Families of rows that turns and mirrors carry onto each other, the same ones carrying the whole set onto itself: the rest of each named row's family, in list order
4 families of 4 rows
K_381: [ 10 -18  30  20  44  33  40 -43 -14]
K_261: [ 20 -28  25  17  41  26  32 -37 -33]
K_380: [-14  -2  21 -20  30  -5  49   1   3]
K_37: [ 17 -20  19  17  52  33  48 -42 -18]
K_331: [ 13 -20  23  24  48  22  35 -41 -18]
K_875: [-10  -2  32  -8  23  -5  51   5   2]
K_263: [ 34 -17  -8   1  55  50  32 -10  -8]
K_97: [ 10 -22  -2 -31   6 -14  33  -5  -5]
K_434: [ 18 -25 -10 -35  12 -11  39  -4 -11]
K_34: [  2 -22  -8 -23  14 -19  42 -20  -2]
K_7: [ -7   0  30 -20  20   4  53   3   8]
K_956: [ 44 -20  -5 -12  42  49  27 -25  -5]
K_794: [ 42 -17 -11  -7  47  34  19 -27 -10]
K_629: [ 10 -20 -14 -28  18 -20  34  -6 -11]
K_45: [  5  10  27 -25  20   2  41   2   9]
K_496: [ 47 -17  -4   4  41  40  22 -23 -14]

Same family as K_875: K_381, K_434, K_794
Same family as K_261: K_263, K_34, K_45
Same family as K_331: K_7, K_956, K_629

Families of rows that turns and mirrors carry onto each other, the same ones carrying the whole set onto itself: the rest of each named row's family, in list order
4 families of 8 rows
K_346: [ -1 -12  -7   5 -18 -21  -1  15  24  -5   6 -17  19   7 -17   5  34   2
 -33 -17 -46  -4 -19   4  -3 -22 -23  20 -12  -9 -12  -5  18 -10  31]
K_52: [  5   6   3  -8  -3  14  23  11  22  -2  21 -28  35 -23 -12  -2  16   0
  -3  21 -33 -24 -10 -19 -11 -12 -23   8 -12 -16 -13  12  -3  26  28]
K_972: [ -7  26  -3   5 -22 -18  38   5   2 -22  14 -24  31 -12 -16  16   9  -1
  -9 -23 -10 -30 -12   4  -2 -41  -6   1  -5 -11 -12   0   8  -7  18]
K_403: [-23  -8 -16  29  26   7  -6  28 -15   1 -15  11 -15   4  11 -15  15   0
   7  13  26  40   6   3   4  19  14  -7  13   9   7  -8  -7 -28 -24]
K_233: [ -2  -9  -8  11 -36 -22   6   0  17  -7  15 -15  22  -7 -14  12   6   4
 -37 -19 -34 -10 -10  21  10 -27 -18  11   8 -14   8 -14  11 -10  23]
K_970: [ -9   1   1   9  24   7 -28  40 -10  14 -19  22 -19   7  -1 -20  37  18
  -5  -1   2  28   1  -9  -9  30   1 -13 -20  28 -16  23  11 -11 -10]
K_660: [  6   9  -5   4 -38   5  34   9  14  -7  21 -27  33 -29 -15   2  -5  -1
  -7   0 -10 -28  -4  20   8 -13 -18   5  14  -2   0   1  -5  19  13]
K_491: [-15   2  17   0  -1  16 -11  -6 -22  -7   1  12 -17 -14  17  10  -7  13
  17  25  35  10  27  11  10  -4   6 -44   8   5   8  -8 -17   2 -12]
K_422: [-23 -13  -4  15  47  14   0  14  -3  -9 -12  14  -4  -3  21 -11  14   9
  21  35  33  15   6  -9   1  19  19 -14  -1  12  -7  -5 -13 -13 -12]
K_731: [ -7  12   5   4 -29 -29  40  15  23  -6   7 -22  27 -17 -15  -1  -6  15
  -8   1  -5 -20  -5  22  11 -25  -6 -14  10 -17   5 -10  -9  26  18]
K_950: [-18 -16  -3   3  20  13 -28  14 -24  23 -20  17 -42  15  16 -13  33  16
  12   0  18  22   5 -10  -2  18  -2  -1  -4  14  -1   2  16 -18  -2]
K_954: [-10   0 -12   4  18  19 -14  -4 -15  14  -6  17 -26 -12  13 -11   8  22
  26  16  42 -10  15  12   5  14   4 -29   5  10  10  -6  -1  13 -14]
K_220: [-16  -3  10  -3   8   5 -29  39 -10   1 -27  12 -27  14   3  -9  53  -1
  23   9  10  40   7  -7  -9   6  -7 -10 -16  19 -17   8   3 -12  -8]
K_864: [ -9  -6  -6  -4  37  23 -25   7 -10  22 -12  16 -28   0  15 -14  33  23
  26  23  23  -1   7 -15  -9  18  -1 -17 -14   7  -5   2   8   9  -2]
K_877: [-10   0  12   0  37  13 -16  17  -3   0  -7  25   0 -11  10 -12  17  29
  10  22  20  -7   6  -8  -5  27  12 -35 -26  25 -20  20  -6  15  -5]
K_13: [-23  -5 -12  25  34  15   0  12 -16  -2  -6  13  -9  -6  18  -7  -4   5
  12  25  34  25  11   3   7  14  20 -18  15   2   8 -12 -14 -17 -19]
K_921: [-19  -5  19 -13  27  15 -16  10   0 -12 -14  14 -11  -5  16  -1  33  14
  36  34  26   1  10  -8  -2   3   2 -32 -23  14 -22   7 -13  15  -3]
K_108: [ -9   3   9  13  12  15 -11   1 -22   5   5  24  -7 -21  12  -2 -20  29
  -5  11  27   0  19  11   8  20  16 -43   2  15   4   6  -8   2 -14]
K_277: [-13 -10  -6  12  -1   7 -17   3 -29  17 -12  16 -40   3  13 -10  10  18
  12  -8  34  11  13  14   8  16   3 -12  15  18  17  -8  10 -13 -13]
K_815: [-18 -10  24  -5  -7 -27  17  28  16   2  -3 -21   9  18  -8   3  27  12
 -22   1 -43  14 -16 -23  -2 -18 -17  17 -13 -20 -16   7   5 -10  44]
K_945: [ -4  32  -6   0  -2 -12  33   9  10 -18  13 -24  31  -9 -18  13  21  -3
  -6  -9 -20 -29 -11 -14 -13 -45 -11  -4 -19 -18 -18   6   7   1  20]
K_963: [-11  16   6   8 -26 -20  33   6  -8 -18   8 -22  22   1 -12  18  14  -2
 -20 -31 -22 -16 -13  -4  -2 -40 -11  13  -5 -10 -13   4  14 -28  23]
K_136: [ -7  10   9  -8   8 -17  25  21  31   0   9 -24  28  -7 -11  -2  18  15
  -4  26 -30 -11 -10 -15  -6 -26 -15 -10 -14 -31 -11   1  -5  31  34]
K_286: [ -3 -13  15  -6 -19   6  14  20   9   1  10 -27  18   2  -8   3  29  -4
 -19  -1 -45   0 -15 -24  -7  -6 -26  35  -9  -4 -21  20  12 -12  38]
K_678: [  1  -6  -3   4 -17 -14  14 -12  30 -12  22 -15  34 -18  -6  12   2  12
 -24  -2 -25 -37  -9  17   7 -27 -13  -4  -3 -17   0 -14   3  16  25]
K_477: [ -2 -10  -2  -4   2 -14   5   2  39 -14  11 -13  33  -6 -10   5  32   9
 -16   3 -37 -29 -18  -1  -3 -24 -21   7 -21 -11 -19  -4  10  14  35]
K_205: [-19  -6  20   5 -45 -39  31  20   5  -5  -5 -22  10   7 -10   3   2  12
 -24 -21 -18   6  -8  18  19 -19  -7  13  15  -8   1  -7   3 -17  28]
K_173: [-11  22   3   1  -6 -14  26  13   0 -14  10 -23  22   3 -15  16  25  -2
 -17 -19 -33 -11 -16 -24 -14 -41 -15  11 -20 -19 -20   9  14 -21  26]
K_452: [ -8   4   0  19  -3   7 -23  26 -29  16  -6  20 -23  -2   3  -8  -1  18
 -20 -13   9  35  14  10   2  21   9 -22   7  17  10   8  10 -23 -18]
K_257: [  0 -11  11   6 -52  -6  26  15  -3  -4  10 -26  18  -8 -13   2   6  -5
 -23 -23 -24  -4  -9  13  12  -5 -19  35  14   7  -4   8   8 -19  23]
K_291: [-22 -14 -10  20  40   8  -4  31  -6  -4 -21  13 -10   9  13 -16  28   2
  18  21  24  32  -1 -10   0  21  14  -4   0  17  -9  -2  -5 -23 -14]
K_305: [-14   0   5   7 -18   6 -21  22 -30   5 -12   8 -35   1   4   5  13  -1
   3  -2  15  47  20  14   6  -2  -1 -22  11   8  14  -5  -1 -25 -18]

Same family as K_173: K_972, K_403, K_422, K_13, K_945, K_963, K_291
Same family as K_205: K_491, K_731, K_220, K_921, K_815, K_136, K_305

Families of rows that turns and mirrors carry onto each other, the same ones carrying the whole set onto itself: the rest of each named row's family, in list order
3 families of 6 rows
K_729: [  8 -27 -24  -4 -40   9 -43   6]
K_974: [ 16 -13 -21  41  -4  31  -2 -23]
K_842: [  8  11  -6  46 -15  13  -2 -12]
K_293: [ 29 -23 -37 -11  -6   8 -40  19]
K_642: [  3  13   4  35 -37   5 -25   7]
K_722: [ 14  -1 -15  -5 -13   0 -36  30]
K_463: [  1  10 -14  16  13   1   4   3]
K_58: [ 30 -28 -40   3  12  24 -17   3]
K_81: [ 22  -6  -5  19 -46  12 -46  13]
K_464: [-12   0  -6   4 -40  -6 -30  11]
K_952: [ 18 -47 -40  -1 -25  20 -28 -12]
K_24: [ 30 -31 -34  31 -16  34 -25 -17]
K_207: [ -7  -5 -22  25  -6  11  10 -26]
K_194: [ 32 -27 -26  16 -35  25 -43   3]
K_686: [  2  16  -8   7  -6  -7 -18  23]
K_423: [-16  12  -6  18 -24  -2  -2  -8]
K_898: [ 16 -11 -30  15  25  13   2  -7]
K_428: [ 10 -32 -40  15  -4  23   0 -28]

Same family as K_81: K_974, K_842, K_642, K_24, K_194
Same family as K_952: K_729, K_464, K_207, K_423, K_428
Same family as K_722: K_293, K_463, K_58, K_686, K_898

Families of rows that turns and mirrors carry onto each other, the same ones carrying the whole set onto itself: the rest of each named row's family, in list order
4 families of 8 rows
K_746: [-21   9  16  17   6  25   7  30   0   8]
K_421: [ 11 -32   2  -9  30   1  13  24  12 -11]
K_525: [ 25  -7  29   1  -5   0 -30   8 -12  16]
K_534: [ -6 -22  18  26  -7   1 -17  23  -4 -36]
K_170: [ 46 -20   2  -5 -19 -25   9   9 -11 -19]
K_752: [ 35 -23   1 -15 -18 -24   2   8 -12 -26]
K_499: [ 28   3   6 -24  -6   3  38  13  -9  14]
K_784: [ 15  11  21  13 -47   3   8  19 -28 -10]
K_164: [ 34  -6  27   5  -5   2 -23  14 -13  21]
K_128: [ -2   1   2  12  -9  -6  43  25  -9 -37]
K_828: [ 31 -22  -3 -12 -17 -26   4   6 -16 -30]
K_757: [-11   9  29  18   3  32  14  22   0  11]
K_874: [-12  12  24  21   3  32  14  22  -1   7]
K_767: [-10 -20  16  28 -14   2 -17  22  -6 -33]
K_931: [ 23  -9  28   2  -1   4 -30  13 -14  18]
K_977: [ 30  10   7 -21  -4   8  32   5 -10  18]
K_985: [ -5 -15  15  34  -7  -1 -23  23  -4 -28]
K_78: [ 27 -14  17   0  -4   6 -28  15  -2  25]
K_405: [  8 -27   3  -3  30   7   2   7  15 -10]
K_71: [ 14  21  16  21 -43  -1   3  16 -22  -2]
K_789: [ -2  -4  -2   5 -12   4  46  17   1 -37]
K_589: [  7 -22   3  -8  33   4   5   9  15  -8]
K_720: [ 31   5  10 -21   0   6  34   3 -10  15]
K_162: [-10   6  17  17   6  34  13  23   5  14]
K_143: [ 11  15  25  18 -46   1  16  22 -19  -6]
K_839: [  2 -24   4  29  -5   1 -23  28 -13 -30]
K_920: [ 15 -28  -3  -6  34   1   1  12   6 -11]
K_484: [ 22  13  14 -17  -6   0  37  12   3  19]
K_539: [ 12  14  22   9 -45   2  14  20 -29  -8]
K_79: [ -5  -6  -3   5  -8   8  45  19  -2 -36]
K_570: [ 32 -19   4  -7 -19 -31   4  13 -18 -28]
K_221: [-11  -5  -6   5  -7   1  40  23   1 -36]

Same family as K_484: K_746, K_421, K_170, K_128, K_78, K_71, K_839
Same family as K_789: K_534, K_752, K_784, K_874, K_931, K_977, K_589
Same family as K_985: K_499, K_164, K_162, K_143, K_920, K_570, K_221
Same family as K_767: K_525, K_828, K_757, K_405, K_720, K_539, K_79

Families of rows that turns and mirrors carry onto each other, the same ones carrying the whole set onto itself: the rest of each named row's family, in list order
4 families of 4 rows
K_315: [ -8  13  13  22  14   5  29   8 -23  10 -26 -14 -25  19 -17 -31 -44 -15
  -6  13  41 -19  13   4  -8  24 -17 -29   9  42   6  -8 -12  12 -20 -22
 -33  22  25 -26  -8  25 -13  -3  15  -4 -20  50 -41 -32  47 -24   5  40
  13   1  30  14 -14 -10   6   1]
K_406: [-12  -4  35  19 -10   9  29 -28 -67  28 -25  -8 -19 -10  -9   9  -8  18
  22  30  41   2  -6  -2  -6 -22   4  12   8  20 -29 -37   5  54  -1 -10
 -32  18   1  -4  -3  40   7 -28  44 -17 -19  51   9 -18  11 -29  -5  -8
  28  -3  -9   5  -6  26 -19 -32]
K_508: [  2  -7  13  13  -2   6  15   9 -31  -2 -21  -8 -28   4 -21 -38 -39  -4
  11  -3  46 -20  21  -1 -11  28 -26 -20  -2  44   6 -16  -9  16 -13 -22
 -14   5   7 -24 -24  21 -28 -13  26 -15 -17  43 -33 -31  39 -20   5  34
   1  -4  26  29 -10  10   1   5]
K_165: [ 22  21 -19 -24 -20   7   6   4 -14 -20 -50 -40 -26   0 -15 -13 -54 -21
 -36   6   5 -19  13  -3  -8 -17 -12   7 -16  -9 -16  -7 -36  -7 -27 -13
 -43  13  -1 -30  51   2 -16 -26  15 -24  11  20 -20 -35   6  -3 -13  -6
  15  10  46  23   4 -27  21   9]
K_347: [-21  10  44   6   6  17  42 -33 -50  40 -23   3 -35 -11 -12  -3 -13   5
   1  33  25  -2  -1   0 -12  -4   7  13  33  11 -30 -26   6  50  -5 -14
 -55  14  23  11   0  42  33 -12  25   8 -30  45  19 -24   5 -34  -3 -14
  41   0  12   3  -1   8 -11 -27]
K_734: [ -7  11  46  23 -17  24  10 -21 -46  42  -6 -14   2 -20  12  16 -15  10
   8  19  31  -7 -17  -1 -16 -11  10   7  25  22 -14 -23  26  51 -13  10
 -40  22  11  16   6  32  25 -20  23  13 -10  44  21 -16  -3 -27  -4 -15
  27  21   8  -1   2   1  -2 -49]
K_549: [-19  13  30  12  -8  11  31 -31 -69  34  -9   0 -16   1  -1   5 -10   0
   2  46  24   3  -5  -3 -10 -13  21   7  16  28 -18 -24   2  49  -5  -8
 -50  35  21   5   7  40  15 -18  25   5 -29  52   3 -21  10 -36  -6  -6
  24  -3 -14 -12   7  17  -9 -39]
K_419: [ 13   9  19 -29 -38   9  -5 -27 -68 -12 -19  15   5  -4 -13  27 -39 -12
 -48  20   6 -11  -1 -19 -39   6  31  20 -14  13 -22 -18 -13  24   6   6
 -43  28  31  15  56  44  -4 -39  26 -15  21   5   2 -39 -23 -33   8 -27
  22  22  10  22  -6  -3  26  -8]
K_718: [ 13   7 -25 -26 -28  35 -10   9  -9 -13 -27 -32 -11  -9  -9 -16 -32 -12
 -21  -8  10 -32   8 -10  17   0 -22  -6   4  -4  -2 -16 -28  16 -27 -19
 -32  -2 -18 -30  22 -11 -17 -35  19  -8  17  10 -15 -46   1 -12 -14  -2
   9   9  56  23  14 -37  16  -8]
K_992: [ -1   2  16  12  17  18  35   9 -17   0 -21   7 -39   0 -14 -26 -53  -8
   0   6  37 -25  36  -3  -4  38 -22 -16  31  19  -5  -5 -10  18 -30 -20
 -31  16  18 -12 -18  32  -7   4  18  -3 -21  46 -26 -25  41 -30  12  32
  21  11  41  22  -6 -12  15  14]
K_618: [ -7  -3  15  15  14  26  15   5 -15  12 -13 -18  -6  10  -3  -9 -36  -4
   1  -5  39 -27  -1   7  -3  29 -20 -46  27  26  -4 -28   1  25 -23  -8
 -22  14   4 -20 -34  33 -16  -5  17   1  -1  34 -16 -25  48 -25  14  27
  16  15  41  13 -10  -6  -2 -18]
K_754: [ 21  -1  35 -21 -36   4  -5 -31 -62 -17 -16   6   2 -16  -5  19 -29  11
 -28  14  31 -15  -7 -14 -50   3  16  23 -22  27 -16 -15   6  31  11  17
 -28   5  19   5  53  40  -5 -42  32 -36  18   7   8 -37 -22 -26   4 -21
  36  21  -2  37 -19  -5  23   0]
K_603: [ 18  19  34 -36 -27  15   1 -36 -60  -6 -19  29  -6  -2  -3  12 -30  -5
 -43  18   2 -13   0 -27 -31  15  14  30   6   9  -8 -18  -4  44  10   3
 -39   2  46  15  49  45   6 -28  23 -20  12   2  17 -34 -16 -34  11 -29
  43  24  20  35  -5 -20  34  -1]
K_527: [ 30  13 -11 -20 -31   4   7   2 -22 -18 -40 -41 -31 -24 -10 -24 -32 -13
 -23  -1   9 -17   9  -8 -10 -20 -25  10 -29   8 -17 -13 -22   5 -14  -8
 -29  -5 -15 -36  41 -10 -18 -42  14 -30  18  18 -13 -30   8  -4 -17  -8
   9  10  22  45  14 -20  19  19]
K_887: [ 21  31 -20 -32 -19   6  15   3 -11 -11 -38 -19 -34 -24   0 -24 -41 -20
 -35   4 -10 -14  21 -17  -3 -12 -20   3   7 -16 -24  -7 -34  15 -27 -12
 -37   1   4 -24  32   8 -16 -31  11 -24  16  11  -4 -35   0 -13  -1 -13
  26   1  49  25  16 -34  33  28]
K_698: [ 17   0  26 -20 -35  26 -13 -15 -36   5  -4   5  -4 -25   2  36 -22  -8
 -41  -8  -4 -19 -15 -21 -23  20  14  15 -14  24  -5 -16   1  32   3  11
 -36  12  27   7  53  21  -5 -45  24  -1  28  -2   6 -39 -29 -35   4 -25
  22  26  25  47   2 -29  19 -22]

Same family as K_603: K_347, K_992, K_887
Same family as K_718: K_734, K_618, K_698
Same family as K_419: K_315, K_165, K_549

